Turns in one plane each, and the order they were made in; the first pair answered
turn Ziror:
-1 18 -30 6 -14 3 -26 -9 -14 -23 7 -26 39 -40 29 -15 5 -6 -38 12 -26 5
 -15 4 -5 34 -3 -6 2 19  ->  -6 -9 -44 -20 -13 3 17 -30 -13 -4 0 -20 2 3 17 2 27 -13 3 -18 6 1 -7 47
 -1 34 -21 -20 -39 -14
10 -28 12 -29 -12 32 11 -25 -8 25 0 -30 1 18 -20 30 29 -14 -26 10 -18 12
 -15 -64 -34 26 -13 3 10 24  ->  -9 -8 10 -18 -5 37 -3 -28 -7 19 -1 -28 -8 -6 2 30 30 -11 -41 9 -26 14
 -34 -53 -30 32 -10 -20 8 32
1 16 9 -3 -14 -6 -50 1 -1 -10 1 4 18 -31 12 -21 7 6 -31 43 -20 -5 -23 -7
 -7 6 6 0 15 15  ->  -16 0 -8 -24 -10 0 -13 -24 1 8 -6 13 -24 1 14 -4 31 0 3 9 9 -9 -26 45 0
 9 -11 -31 -33 -15
-19 38 -33 10 -22 -28 -23 -21 -15 -50 -15 31 8 -29 66 -39 -10 15 -28 22
 -11 4 19 -1 -34 21 -11 -14 4 50  ->  -18 2 -46 -21 -25 -28 28 -41 -16 -28 -23 38 -28 25 47 -21 14 5 22 -11 25
 -1 32 41 -31 17 -33 -23 -41 12
turn fif:
52 25 6 46 -4 -9 35 28 -23 -17 -7 -41 20 -15 39 -35 -28 15 -41 1 -8 32 2
 -20 -46 16 -31 29 -4 -10  ->  35 43 27 65 -7 -16 14 16 -9 17 -13 -3 0 9 49 -29 -33 1 -20 18 12 43 27
 -20 -56 -6 -5 21 -16 -12
5 -9 -9 8 7 10 4 18 -3 -16 -1 3 1 -6 -15 -12 -3 20 -10 0 -12 -15 -18 -14
 13 0 10 12 23 5  ->  -1 6 6 21 9 8 -3 19 1 -2 -4 16 -8 -6 -7 -12 -9 14 -7 5 -5 -9 -12 -18 6
 -11 21 5 25 6
-12 -3 21 7 50 17 -38 74 -13 -32 7 3 3 -19 1 3 -26 5 -56 32 9 -7 -32 -41
 -7 -11 18 6 37 31  ->  -29 3 31 15 39 11 -59 53 4 4 4 41 -14 20 6 13 -25 -9 -29 51 30 4 -3 -33
 -16 -28 42 5 17 29
turn gemig:
39 -7 54 -25 -4 8 14 -19 -10 52 1 6 -41 51 2 21 -1 -14 38 -25 46 1 -7 13
 -35 16 8 -12 -7 -12  ->  34 -7 47 -25 -10 6 7 -26 -8 53 3 9 -40 52 7 22 1 -17 41 -21 46 2 -2 19
 -36 18 7 -14 -13 -9
5 -16 14 25 -40 -30 23 -51 -8 43 -23 13 -35 12 -7 4 25 -40 28 11 23 -12
 44 14 -28 12 -24 -33 -63 -2  ->  -16 22 40 50 -13 -16 9 -39 -2 50 -36 37 -61 -6 5 12 12 -26 10 4 28 -6 18
 -7 -20 -4 6 -58 -39 4
20 -47 -4 -32 9 2 42 -3 -1 13 -8 6 -10 55 -39 14 7 10 35 -8 23 -9 18 -3
 -7 -7 2 18 -15 -22  ->  -15 -31 -20 -25 -12 1 -1 -34 16 24 -3 25 -13 55 -5 17 19 -5 38 14 18 -2
 27 27 -12 2 11 -2 -42 -10
-4 -13 -33 -26 -4 17 49 -8 -11 -10 2 -2 4 15 -37 -6 -8 21 5 -28 -3 -32
 -57 -18 30 9 -19 -44 17 17  ->  -12 -22 -53 -32 -25 10 34 -26 -5 -8 10 -3 15 21 -28 -7 3 6 14 -16 -9 -30
 -43 6 25 20 -29 -42 -7 20
turn Zibid:
22 -6 12 -3 -30 -2 -4 -1 11 15 -7 25 7 48 -35 -4 -14 10 -4 25 23 -12 29
 -33 -7 -15 28 33 24 7  ->  24 -3 15 3 -33 -5 -7 1 11 16 -6 23 13 41 -31 -8 -16 6 -7 31 19 -11 33
 -36 -11 -15 28 34 26 9
-3 6 13 42 -19 -53 33 3 -9 1 -44 13 -47 26 -7 1 12 5 27 52 32 39 73 7
 -26 8 -11 -36 -21 -17  ->  30 -2 10 43 -21 -59 36 31 -27 -38 -33 -30 -3 -18 -13 -21 1 12 -7 57 0 34
 67 -20 -26 25 -31 -12 11 0
-16 20 9 11 26 19 -27 -17 8 37 -23 45 -47 22 -19 11 -7 -11 24 18 13 6 10
 -10 4 -26 31 -15 5 -3  ->  11 31 18 36 14 3 -43 6 -8 10 -7 6 3 -36 -4 -21 -25 -22 -6 41 -21 9 22
 -34 -12 -14 15 5 29 22
turn rituz:
-8 -2 -63 -18 35 -11 -14 -9 8 -11 -21 -50 -41 -16 -26 -3 19 69 -30 -36
 -40 2 -57 44 14 2 4 -15 5 -11  ->  -6 21 -24 4 57 -8 -10 5 8 12 -33 -23 -65 -10 -29 3 0 75 -27 -38 -21 11
 -55 15 13 -26 31 -21 24 -15
41 -25 -34 -28 -4 7 33 20 -8 -31 10 -32 18 -12 -22 -15 -9 9 -21 -18 -25
 -25 -28 -3 14 13 -34 62 13 20  ->  30 -5 -23 -17 15 16 33 27 -10 -33 2 -26 3 -29 -12 -12 -13 18 -34 -29 -26
 -23 -52 -10 23 9 -25 44 25 23
-8 30 34 37 1 -10 -30 54 0 -16 -1 -3 30 -74 16 -41 -51 25 -51 16 -33 -7
 -10 -37 4 6 17 -10 41 17  ->  8 25 56 44 -3 -19 -28 58 1 5 -3 12 30 -47 2 -39 -62 15 -32 28 -17 -1 21
 -54 -8 -15 30 8 43 11
35 -47 -17 -11 -46 -41 -29 14 -19 -39 1 -39 34 18 -8 -28 -54 -17 32 63
 -11 11 22 -10 -30 -34 -23 46 -7 12  ->  16 -40 -45 -19 -43 -27 -34 9 -21 -68 5 -60 37 -18 13 -31 -40 -6 7 48 -33
 3 -17 15 -17 -8 -40 21 -11 20
Now pairs of rows:
(two turns a pair)
-9 -17 54 -1 -46 12 20 -15 -4 25 18 13 8 57 -5 9 -18 9 19 10 -3 60 13
 -39 -13 -26 32 20 24 -13  ->  -36 2 24 8 -60 17 -25 -25 0 -8 33 -8 38 2 35 -7 -12 9 -21 26 -44 57 -10
 -21 -11 6 22 4 22 18 -> rituz, Ziror
30 11 6 4 12 -5 2 6 5 27 27 -54 0 -32 23 -14 -34 31 5 -27 -15 10 0 -6
 -14 -13 -27 -7 -22 -33  ->  10 20 -1 10 3 -5 -21 -9 14 33 29 -43 -2 -32 40 -13 -29 25 6 -15 -18 15 2
 9 -16 -8 -22 -17 -35 -27 -> gemig, gemig
5 -29 -7 46 23 23 -2 20 -20 -33 10 5 33 -28 17 3 -21 10 -29 1 -28 22 -33
 -13 -17 -6 10 4 -8 17  ->  9 -21 10 60 21 15 -5 20 -20 -16 9 15 29 -26 22 0 -28 -1 -19 10 -19 31
 -14 -17 -29 -17 17 5 -13 17 -> gemig, fif
-32 14 29 15 13 11 -16 -2 16 36 -21 54 -44 37 2 26 -19 7 14 2 33 18 1
 -11 -6 -36 41 -10 3 7  ->  18 -16 12 -9 22 15 10 39 -11 -28 -9 -11 11 -6 -33 7 -27 36 -31 -14 -8 -3
 -32 -50 8 -11 8 29 55 20 -> Zibid, Zibid
7 15 -10 -24 26 5 9 16 24 -16 -1 -46 30 -55 14 -12 29 -20 2 -20 -27 18 0
 21 17 26 -9 16 -4 -11  ->  9 11 5 -29 42 6 41 16 22 4 -14 -31 -5 -25 -1 2 31 -15 25 -41 1 19 1 23
 21 10 -5 9 -12 -33 -> rituz, Ziror
-2 18 63 28 40 12 49 -20 -17 47 -6 33 -57 -7 -22 20 -6 23 -20 -22 19 25
 12 -30 5 -46 19 -24 10 -24  ->  6 23 57 53 -11 -21 -1 -34 -15 50 19 18 2 -30 9 -9 -14 -19 -20 38 -6 35
 72 -23 -30 -34 8 3 -7 4 -> fif, Zibid
-1 -7 -8 14 -10 -48 1 -29 0 -28 38 -33 47 -57 -11 -11 -1 -5 21 4 -9 12
 39 -13 17 34 -26 10 -25 34  ->  2 1 7 9 34 -27 40 -3 -10 -40 21 -37 15 -68 -27 2 -4 27 6 -38 0 4 -10 -32
 40 25 -19 -8 5 20 -> Zibid, fif
-35 -8 -59 -36 -7 38 -74 -29 22 -25 18 23 20 36 -23 -2 19 -1 -25 4 -9 8
 -38 37 36 44 -2 -17 -21 18  ->  -28 6 -53 -17 -10 29 -80 -19 11 -37 25 1 36 -4 -2 -19 11 -10 -42 12 -26
 10 -37 35 27 52 -14 -20 -15 30 -> Zibid, fif
-12 21 17 18 0 -17 12 -27 14 23 -45 30 -36 32 19 -13 21 -17 0 -20 14 -2
 9 71 -4 -47 15 -33 -29 -12  ->  29 33 33 46 -3 -33 6 14 -11 -14 -31 -21 22 -40 30 -50 -4 -21 -44 -1 -25
 0 15 29 -19 -37 -5 -7 13 14 -> Zibid, gemig
13 15 37 36 16 3 12 35 -24 30 5 16 -28 -22 15 -15 -6 -24 3 -14 18 17 14
 2 -14 -23 -4 -26 0 -8  ->  14 -41 -18 -20 -14 6 15 3 -11 22 13 10 -10 33 -18 -1 23 -22 28 -13 16 2
 23 32 -5 -1 -23 2 -31 -17 -> fif, fif
